Named turns come first, each shown by rows before and after it. Which turns, in which order, take the first row of each pair that follows to the second? Write the first one first, as in the answered first pair.
M:
1  -19  31  0  20  -11  10  33  22  -6  5  42 => -30  -6  9  1  19  17  -21  0  34  -24  -34  9
10  17  5  6  9  -13  -15  -17  -15  -8  -8  -19 => 15  15  6  1  6  7  -5  -22  -20  11  6  -20
-22  1  27  0  9  32  -28  -14  14  -5  -34  10 => 3  -12  41  -5  10  37  3  0  -1  26  5  28
Z:
7  -4  13  15  22  -42  -15  4  -48  -19  0  -9 => 14  -3  11  13  14  -44  -11  7  -49  -12  10  -9
-7  4  4  14  -2  -19  -19  23  23  -39  -24  20 => 32  -1  -9  9  -27  -1  20  18  -17  20  32  7
-9  -15  11  -6  15  -22  5  17  -2  -11  10  24 => -1  -19  13  -6  15  -3  12  6  -18  8  22  15
16  -1  -28  -9  -4  51  16  0  -20  18  -20  -19 => -7  5  -27  -8  5  23  -6  14  12  -24  -58  -5
Q:
32  -20  5  18  27  14  7  -15  -55  36  33  -17 => 36  -37  19  12  26  12  20  24  -10  36  37  33
-14  -7  24  -14  25  42  -4  2  -9  5  -18  11 => -11  -3  23  -12  26  39  -7  -8  -25  8  -16  -3
13  -4  5  6  6  -24  14  22  1  9  23  29 => -10  -3  -2  3  6  -3  -2  20  35  -7  -4  33
Y:
15  8  2  11  -24  36  3  -23  14  34  10  11 => 24  10  30  21  3  -8  2  -21  -30  22  18  6
3  -2  7  6  34  -18  -17  10  24  -15  -5  4 => -4  2  -5  4  23  -7  -21  4  35  -14  -11  0
17  -13  13  -12  3  38  -3  30  13  -4  -7  38 => 14  -1  24  1  19  -13  -19  15  -35  -35  -16  9
Then:
Each pair is 2 to 3 turns apart.
7  -26  26  21  13  11  -1  5  -29  2  8  -12 => -5  -21  20  21  10  -12  -15  13  -2  -28  -17  -4 -> Z Q
36  -12  -17  -1  -29  -31  4  5  -37  30  35  -26 => 31  -12  -34  -9  -43  -2  6  0  -11  39  31  -25 -> Q M Z
-28  -2  40  -7  40  35  12  -3  13  3  -47  -3 => -2  -15  56  -8  42  14  33  19  -1  20  -17  17 -> Q M Q
25  -2  0  0  -1  -27  20  24  -8  11  24  16 => -6  -1  13  6  21  -24  -11  16  13  -28  -14  17 -> Z Z
18  0  31  10  29  -16  10  16  -12  -25  -1  10 => -2  6  24  10  30  4  -8  5  6  -40  -24  -2 -> Q Q
7  -12  4  -4  -1  33  13  -2  6  36  -3  19 => -12  -4  -3  -5  -3  14  -8  5  37  4  -31  24 -> Q Z
8  7  -2  -5  0  -59  4  15  -6  -19  -5  7 => -17  2  23  3  32  -14  -13  -16  -18  -25  -26  -17 -> Z Z
-1  -1  27  -6  43  27  1  -2  29  -14  -17  33 => 29  18  -33  -17  -20  -17  21  14  30  -4  14  34 -> Y Y Z
9  -29  41  -3  25  14  16  34  38  7  2  51 => 6  22  -63  -5  -52  -21  -3  -11  13  -4  -8  -24 -> Y Z Y
31  -24  23  -8  19  7  8  17  8  36  19  -9 => 13  5  -32  -9  -17  -14  -20  0  21  8  -11  -41 -> Y Q Y
-8  -1  9  -3  14  42  -1  -2  8  12  -11  5 => 5  3  14  -1  12  29  5  -10  -22  20  3  -10 -> Q Q
-6  -13  19  -6  26  13  4  37  48  -15  -23  43 => -23  7  -12  -4  8  1  -23  12  46  -40  -49  9 -> Y Y
26  -10  13  -7  -4  55  33  -6  -24  64  47  -4 => -30  -15  58  4  55  34  -24  5  28  -19  -34  21 -> Z Y
-29  12  -44  -2  -30  23  -20  -20  42  -20  -33  -13 => -17  24  -49  5  -30  -16  -21  -30  -8  -25  -23  -41 -> Q Z
-16  0  -3  -2  4  6  -25  -8  14  -17  -17  -18 => 14  1  -12  -5  -13  -33  -2  11  0  -5  13  -4 -> Z Y Y
-9  15  -37  -9  -26  58  12  -24  15  35  15  -19 => -23  38  -46  3  -24  -30  -23  -18  12  -29  -19  -29 -> Z Q Z
-7  5  16  3  11  -23  -1  21  0  -1  8  -16 => -15  7  12  3  12  -12  -7  20  14  -7  -3  -14 -> Q Q
37  14  21  -10  3  4  15  -20  -36  35  48  -9 => -14  37  -28  -12  -20  9  -29  -33  32  -18  -24  -25 -> Z Z M
53  -7  -15  -9  -38  -14  37  -5  -45  43  27  -21 => -6  -25  56  6  41  -25  -16  14  9  -42  -52  12 -> Z M Z
-20  -10  4  -2  2  -11  -28  20  48  -55  -52  32 => 5  -31  23  -13  2  28  7  36  52  -6  -11  62 -> Q Y M
